Each scene shows the same named points in several views, each turned, perhaps mirrored, and shifted as a whole.
A view may leave some points out. In some views, one point has been moved. Which views, in the order they come, and which point in each? Write none if no view has one.

-- scene 1 --
view 1:
  Biri [ 67  14 -35  69  -5 -23 -25   6  31 -70  38  62]
  keri [ 69  16 -33  61  -5 -32 -18  15  26 -68  46  64]
  falu [ 66  20 -31  63 -24 -47 -10  25  20 -72  68  69]
  katat [ 63  14 -30  62 -25 -43 -14  24  22 -72  66  65]
  fegot [ 79  45 -45  90  -7 -40 -11   0  37 -81  43  84]
  ler [ 67  16 -35  72 -11 -28 -23   9  30 -71  43  65]
  Bif [ 67  13 -35  69  -1 -22 -26   6  31 -69  34  62]
  buza [ 82  42 -41  76   3 -41  -8   6  31 -74  44  81]
  Lol [ 79  42 -42  81  -3 -41 -10   4  33 -77  44  81]
  saz [ 69  20 -37  74  -9 -27 -22   6  32 -73  41  66]
view 2:
  fegot [-19  -3  -4   6  10   8   1 -14  27 -30  -3  -4]
  buza [-12  -2 -11   9  20   8  -9  -7  38 -35  -1  -1]
  Bif [ -7 -10 -22   1  -7   0 -15  -3  65 -19  14   7]
  keri [-11 -17 -22   3   9   4 -11   9  65 -24  14   4]
  falu [-17 -32 -23   0  15   7  -3  27  72 -22  20   2]
  saz [-13 -13 -17   1  -2   3  -6  -3  56 -22  12   3]
  zufiz [-16  -9 -10   7  19   9  -3  -2  39 -32   1  -2]
  katat [-23 -33 -17   1  16   9   5  26  61 -22  17  -1]
view 3:
  katat [ -7  -7 -24 -52 -26  19  55 -43  -2   5  -6   3]
  Novul [ -7   1 -28 -40 -21  16  54 -45   8   6   0   4]
  ler [ -6  14 -15 -44 -20  16  52 -45   0   3   9 -22]
  rute [-15  -7 -20 -59 -22   7  34 -54 -45  -3 -11 -28]
  falu [ -6  -2 -27 -44 -23  20  57 -43   9   7  -2   6]
  fegot [-13   9 -13 -52 -20   6  35 -53 -36  -4   1 -42]
  saz [ -7  15 -14 -45 -20  13  49 -44  -5   1  10 -27]
  buza [-14   9 -22 -40 -14   2  31 -55 -28  -1   0 -31]
  zufiz [-13   5 -21 -46 -17   6  36 -52 -27  -1  -2 -26]
  keri [ -7  10 -22 -38 -18  12  49 -46   2   4   5 -13]
view 4:
  keri [  0  -3 -20   7  27  -1 -35  14  -4  43   9  34]
  Biri [  4   0 -18  13  26  -1 -32  22 -12  53   6  42]
  fegot [ 12 -27   3 -12   4   2 -15   5 -12  58   9  43]
  Novul [  2  -3 -29   9  36  -1 -39   8   3  35  13  19]
  saz [  8  -8 -14   8  22   0 -27  17 -11  54   7  38]
  Bif [  2   1 -18  14  25   0 -32  23 -14  53   4  45]
  katat [ 13 -10 -26   6  35  -1 -31   4   4  39  16   9]
  buza [  0 -20  -3 -12   6   1 -24   3  -8  46   8  44]
  Lol [  7 -22  -2 -10   7   2 -21   4  -9  51   9  42]
  falu [  7  -3 -31  12  38  -2 -38   8   4  36  15  14]
  ler [  8  -5 -17  11  26   1 -29  17  -9  53   7  35]
view 5:
  buza [-35 -45 -19  16  67  43  17  37 -29 -18  -4   1]
  zufiz [-39 -47 -19  17  65  41  19  35 -36 -18  -4   9]
  katat [-52 -47  -9  20  45  31  14  20 -55  -1 -27  30]
  keri [-45 -40 -11  18  51  33   7  27 -42  -8 -33   5]
  falu [-51 -44  -6  19  44  29   8  19 -52   3 -38  23]
  rute [-42 -52 -23  19  67  45  31  36 -38 -22  15  22]
  fegot [-42 -43 -24  17  67  44  23  40 -37 -32   5   2]
  Lol [-40 -44 -21  17  65  42  19  38 -34 -23  -2   3]
  saz [-49 -37 -17  17  52  34  10  31 -45 -24 -26   0]
  Biri [-49 -34 -14  16  50  33   5  30 -46 -21 -35  -5]
  ler [-50 -37 -15  17  50  33   8  30 -47 -20 -30   1]
  Novul [-48 -44  -7  19  46  31   7  19 -47   3 -37  19]
Views with a point moved: view 1
  view 1 moved: falu

-- scene 2 --
view 1:
  tipat [-12   4  -6   7  16  15  27   5 -20]
  zovu [-25   1  -2  14  -3  21  17   8  -5]
  Lis [  8   2 -15  20  13 -17  19   0 -10]
  pom [-19   5   1  19   6   7  13   0  -3]
  suzu [  0  -4 -14  14   2 -17  16  12 -13]
  lagok [-16   5 -11  -2  15   3  16   2 -14]
  nari [-12  -5  -7   4   5   5   8  12 -14]
view 2:
  pom [  6   0   6 -19   5   9 -31  39   1]
  lagok [  7  -2 -12 -15  13  13 -36  23  -3]
  nari [ 22   0 -16  -3  16  17 -29  36  -1]
  zovu [ 18  -1   6 -19  17  -3 -33  42   3]
view 3:
  pom [ 22  29   2 -46  29   3  10 -26  32]
  Lis [ 11  26 -13 -61  34  30   7 -32  48]
  zovu [ 33  21   7 -44  23  -6  20 -31  30]
  tipat [ 18  14  -7 -59  30  -3  15 -42  29]
  nari [ 31  14  -9 -58  15  17  15 -38  38]
  lagok [ 19  19  -8 -59  17   4   3 -37  28]
view 4:
  Lis [-15 -38  77   5  27  35   0 -46 -22]
  nari [-24 -29  55  17  13  28   9 -49 -36]
  lagok [-14 -23  63  29  10  32   4 -38 -32]
  zovu [ -1 -15  42  27  17  23  20 -45 -29]
  suzu [-20 -29  68   4  26  32   2 -54 -36]
  pom [  2 -20  54  25  26  27  10 -42 -24]
  tipat [ -8 -23  61  21   3  33  19 -35 -26]
view 5:
  nari [-17  19  30  25  26  81 -26  -3   1]
  suzu [-38  17  31  21  33  84 -25  -8   6]
  zovu [ -2  -4  23  18  28  76 -44  -2  -3]
  lagok [-13  16  26  26  30  73 -29 -17 -15]
  Lis [-47  11  28  19  28  71 -19 -13  -3]
  pom [-17  -6  25  16  33  73 -39 -14  -8]
Views with a point moved: view 1
  view 1 moved: nari
